One turn sends every row of this set to another row. A few are shown first. Where does it send the rows asked after them?
Fum: [-3 11 -3 -3 21 -10 7 -3 11 3 5 16 3 -25]
Tud: [10 -9 3 7 -6 -20 -5 -19 -11 -11 8 -16 -6 22]
lal: [-11 -20 3 20 -9 6 1 0 -3 -7 3 -18 -1 11]
Vekas: [-6 5 -4 -5 11 -4 8 -9 -4 -20 5 -11 -27 11]
zosov: [1 3 19 4 -11 0 -15 1 17 -2 -15 11 -1 15]
Mugud: [-3 -4 10 -17 -18 13 -6 -2 12 -15 11 11 9 -8]
maki: [-1 -16 11 -5 -10 8 -6 19 -18 0 -3 -20 -11 0]
lufe: [17 -6 4 -6 1 -31 10 -16 -7 -15 10 12 9 8]
Gunu: [2 -16 -12 14 -6 0 12 -8 -10 1 -4 -19 0 15]
livin: [-3 2 -8 -7 9 -2 -16 12 -18 17 -14 -9 6 -5]
fefid: [9 -9 0 19 -7 17 -1 8 15 2 -2 1 1 11]
deze: [28 -6 -2 0 5 -29 8 4 -3 -12 10 15 16 -2]
tid: [13 10 -7 -3 17 -2 -19 -1 -12 13 -15 10 8 -22]
kigir: [23 -2 11 -16 -9 -15 3 2 -27 1 11 -4 -18 -12]
zegig: [2 -10 11 22 1 13 -1 10 15 -13 4 12 1 -1]
Vip: [17 10 -3 -11 8 -10 -22 2 -20 15 -16 -7 -4 5]
Gapo: [-7 -11 5 4 -4 10 11 -15 -9 -10 -23 3 -3 10]
zazun: [0 1 9 11 16 7 -7 23 9 0 0 0 -19 -13]
Lero: [11 -5 8 12 3 -17 2 -7 14 -12 6 27 7 -16]
sibik: [0 -8 3 -9 2 -28 3 0 -15 -25 8 -4 -18 -15]
Zivuf: [-17 6 -5 -2 -7 10 -4 -22 15 -5 5 -7 -9 -3]
fozos: [1 3 3 -4 3 -10 6 11 -14 8 5 -18 -31 -1]
zerok: [8 10 -5 -5 21 14 -18 17 -12 8 -11 2 8 -3]
Sile: [25 6 10 -16 -7 -1 -4 -9 -10 3 19 9 5 -24]
paraz: [14 -8 2 17 -7 -9 -3 7 19 1 3 17 15 -15]
dod: [7 -4 -1 16 13 -7 -8 -25 -21 -22 -8 -9 -5 -2]
Vanof: [-12 12 -3 0 9 8 8 7 7 14 12 -13 -13 -5]
nuko: [18 15 1 -24 11 -9 4 -24 -8 0 12 9 9 0]
Mudup: [3 16 3 -7 3 14 0 -4 10 10 22 5 8 -17]
Tezot: [26 -5 -9 10 4 -26 2 -16 -14 -7 6 -11 -3 10]
Tife: [12 1 8 3 19 -19 -9 2 -16 -29 10 2 17 4]
zoga: [16 7 -4 -21 11 -6 -6 2 -23 10 -16 9 10 -4]
samo: [16 -1 8 -14 -15 -9 -14 -21 -21 5 4 -18 -3 2]
redin: [18 -2 15 -10 -12 -12 -19 4 1 -23 15 9 -8 -17]
Tisi: [-6 -2 14 3 -5 -27 -16 8 8 -8 1 8 23 -6]

Tud turns into zegig
Vekas turns into Mugud
Fum turns into samo
Now these:
Tezot turns into fefid
kigir turns into Vanof
Tisi turns into dod
tid turns into Vip

